Rows are one point carried round by a steady rotation, each followed by how many steps it has turned.
The counts run from 0 to 160.
  2  -2  -7   3  -5  -6  11   9  11  -2  17 -22  -7  17   5   5  -2   5  -5  21 -10 -10 -21   0  -6 -13   3  -8 -26 -11  -7  -4 -16   8   2 -15  -3  -4 -13 : 141
  4   7   7   1   2   0  -3  -7   6  -1  11  -3 -10   3   0  17  15   4  20 -12  25 -19  20 -18  12  -3   0  -9  -9  -4  23 -11 -11  -2  -2 -17  -5 -17   3 : 70
 -8 -10 -12 -19  18 -19  -1  16   2   7  -6   2  -4   3   1  20   7  -2  17   6   1 -18  -3  -6   8 -10   0  -6   0 -14  19   0 -10   8 -13  -2  10 -19  14 : 90
  2   3  -8   1  -8  -9  11  10   1   3  15 -14  -8  21 -14  17  -3  12  -3  16  -3 -28   6  -3  -9  -2  15  -6   7 -17   7  15   3   5   5 -19   7  -8  -3 : 4
 -9   1   5  12  -4  -1  14   8  -1  11  -4  -1   7   8 -23   5   6 -17   9  13   5 -16  18  15  18  -4  -4   7 -19  -7   8 -22  -7   5 -13  -9  -6  14  -1 : 38
  7   5  -5  14 -10   4   1   6  -4  -5  -2   4  19   8 -23   2   4   8   2  12   6 -14  12  15  10  -6   7 -20 -21  -1  15 -20  -8  -8 -12 -19   1   8   2 : 34
  4  21  -9  -4  -2 -11   9   9  -8   5   2  -9 -18  11 -22  -5  10   9   4  18   2   5  -2   5   4  -4  11 -15 -12 -25  -1  -3 -10 -15 -14 -25  -7  -4  -8 : 143
 -3 -21  -5 -14   3 -16 -11  26   8  -7   3 -11  -2  12   5   0  21  -6   8  -9  -7  -5   4   0  14  -5   4  11   1  -6   9 -14  -3  -1 -14 -13   9  -1  21 : 84
 -9   3   7   4 -15  -9  17   1   4  11  20 -11  11  24 -11  20   5   9   3  -2   2 -23  -6   3  -3   9  -1 -10  -5   1   7   7  -1  11 -11   0  -7 -18 -18 : 16
 21   4  -8  19   4  -3   3   1  11  -4  12 -22   8  13   5 -10   5  -2  -2  -9  -7 -23   1  -4  -2 -18  -8  12 -19  -5 -11 -17 -20  10 -12  -8  11   0 -10 : 52
-12  13   5   6 -10  -6  16   4   8  10  21 -24  -6  12   0  -7  20   5  16   4   1  12   5  14  -7  -2  19   4 -14 -15 -10  -2  -7   5 -10 -10  -2  -2  -8 : 151
 -1   7  -2   1 -16 -14   5   9   0  12  12  -8   4  29  -5  -2  11   4  11 -13  -3 -27  -8   8   0   8  -9  -9  -5   7   5  -2  -3 -10 -20   7 -10 -20 -22 : 17
 -6  12  -5   5  -7  -2  18   0  13  12  23 -19 -13  14   9   6   9   9  15   3   3  -5  -2  13  -5 -12  11 -14 -29  -7   4   2 -10   6  -1   0  -5 -10 -12 : 152
  4  -1   0   1 -12  -9   2  15   8   0  13 -16   1  18 -19   0  -2  -2 -19  18   4 -20  12  -1   1   0   8  -1  -3 -22 -19  -2 -12   8  -2 -27  -8  13  -2 : 135
  1  -8   3  -3  -1 -18  10   5 -11  -6  11   9   9   7 -19  -7   0   1  -6   2   2 -17   1 -29  -8  10   9 -14  -4 -10  21  18   0   1 -17 -14   4  -7   4 : 113
 -1   1 -18  -3  14  -8  12  19   4  10   8  -5  19   7  18  12   8   2  11   6   8 -13   2 -10 -29 -11  15  -3   0  -4   6  15  -5  11  -5  -2  12 -10  10 : 98
  5  17 -12  16   5   3   0   9   6  21 -13   2   2   4   1  -5   3  -8  20  14   5 -18  -2  14  -6 -26  -1   0 -26  -1   9 -15 -18  -1 -10  -1   3   0   1 : 44
 -3  17   0   9   8 -11  18   9   0  16  12   1 -19   3 -20   0   3   7   8  22   2  -2  -7  -4  -6 -11  20   2  -1 -27   5   9  -7  -3  -9 -17   1 -13 -13 : 144
  2  -5   3  14 -19  -3   9   1   4  -2  11   4   6  16  -9   4  -2   4   6  -4  -3 -44  10  10   6  -1  -5 -10 -20   6  18  -2  -6  -8  -6   0   0   0  -5 : 28
 -5  12  -9   7  -7   2  19  26  -4  23   0  -1   9  19 -16  -2  22   4   6  13   7   0   7   7  -9  10  12  -9   8 -13   0   5  10 -11  -3 -10  -6 -14 -11 : 14
  5  16  -8  13   7  -9   4   6   2  16  -9  -7  -6   6 -12 -20   9 -11  14  -6   5 -18  18   4  11  -9  -1  13  -9 -15  -4 -20 -10  -4 -16  -4   8   9   2 : 49
 -4  -8 -12  -8  15  -9   4  14   7  -3  -4   2  -2   6  18  10   6   1  15  12  -2 -13  10  -1  -8 -17  14  -7  -8  -1  28  -7  -4   1   5 -10  19  -9  22 : 86
 15  12   1  12  13  -6  10  10  -1   6   1  -2 -19   6  -8 -22  14  -9  15 -12   1 -14   7 -19  17   0 -12  12  -5 -13  14 -15  -6 -14  -2 -12   7 -14  -5 : 60
 10  -1  12   6   4   0 -13  -2  12   7  12   6  -3   1   0  -3  14   5  18 -18  13 -20   8 -22   1  -7  -3  12  -2   1  23  -3  -5  -7  -5 -15   7 -26  -1 : 71
-10  15   3   4 -12 -19   6  13  -6  13  10  -4   3  19 -11 -12  17   6  15 -14   0 -10   3  12   0  10   6  -5  -3   1   4  -7   8 -22 -23   0  -1  -8 -13 : 18
  7 -16   4  -8   3  -9  -8   5  13  -8  14   2   0   9  -1  13   3  11   9  -6   2 -26  17 -15  -3 -12   7   8   7  -5  20   0  -2   5   4 -18  15 -11  15 : 82
 -1 -11 -15 -21   8 -13  -3  16  -3  -9   1 -11   6   1  -2  28  13   5  13   5   4  -5  -2  -5   6  -5   1 -11   9 -15  10  -1 -12  13 -20 -13  10  -8  21 : 89
-12 -12  12  -6 -12 -20   0   3   3   9  13   6   2   5 -12  -2   0  -4  -5   9   8 -25  -9 -13  -5  -3   7   8 -14  -7   0  16 -20   9 -23 -12  -7  -1  -2 : 125
 -9   8  -5   3 -16  -8   4  -4  -2   1  14  -5   9  11 -21  -1   2  23  18  -5   5 -17  10  20   3   1  10 -29 -17  -2  16   8  -7  -9 -22  -4   3  -1  -3 : 23
  0  10   4   5   0 -13  17  17   0   2   7 -10 -14  13  -8 -15   8  -1  -4  22  -6   1   6   2 -12  -8  23   9 -14 -17 -11 -10  -3 -10  -2 -24   7  10  -1 : 139
 -4   3 -22 -16   4 -15  -2  18 -10  -3  -3 -19  16  16   3  11  14  -4   5  -7  13 -10  13  -9  -1   5   1 -22   1  -4 -10   3  -7   4 -18  -5  -2  -4  12 : 100
  1  -1  -4  -1   4   5 -10   7  19  -3  10  -3  -6   6  29   1  14   2  17 -11  15 -15   9  -6  -3 -13   3  -9 -19  12  21  -8 -13  -5   6 -10   1 -12   8 : 75
 -5  10  -3   7   7  -9   6  -2   8  10  -1  -1   3  -5  -7   4   3  -4  25  13  -2  -7  -4  16   4 -25   6   3 -28  -7  10 -14 -23  11 -19  -3   7   1   2 : 43
-13  14   9  11  -5 -15  21   7  -3  12  14  -1   9  11 -15 -10  11  12  26  -3  -1  -8  10  14  -8   0  19   0  -8   4  19   3  14 -14 -18  -5   7  -1  -5 : 19
-15  -4   7   9 -17   2  18  -2   4   0  15  -2  10  13 -17   6   6  -3   5  -5   1 -30  19  16  11   4  -3 -11 -16  -6  12   0  -3   5  -6   3  -1  10  -3 : 27
 -3  11   2   6 -10   4   6   1   2   8  24 -11  -5   8 -24  -9  16  23  14  -2  10  -2   8   6   1   3  15  -6   3 -23  -1  15   0  -4 -17 -18   2  -7 -10 : 155
 16   7   3  19  -2  -9  -3   0   3   6   0   6  15   8  -7   5  -3  -1   7  10  -3 -27   1  -2  -1 -21  -2   9 -21  10  10 -21 -11  -6  -7 -17   9  -3 -12 : 40
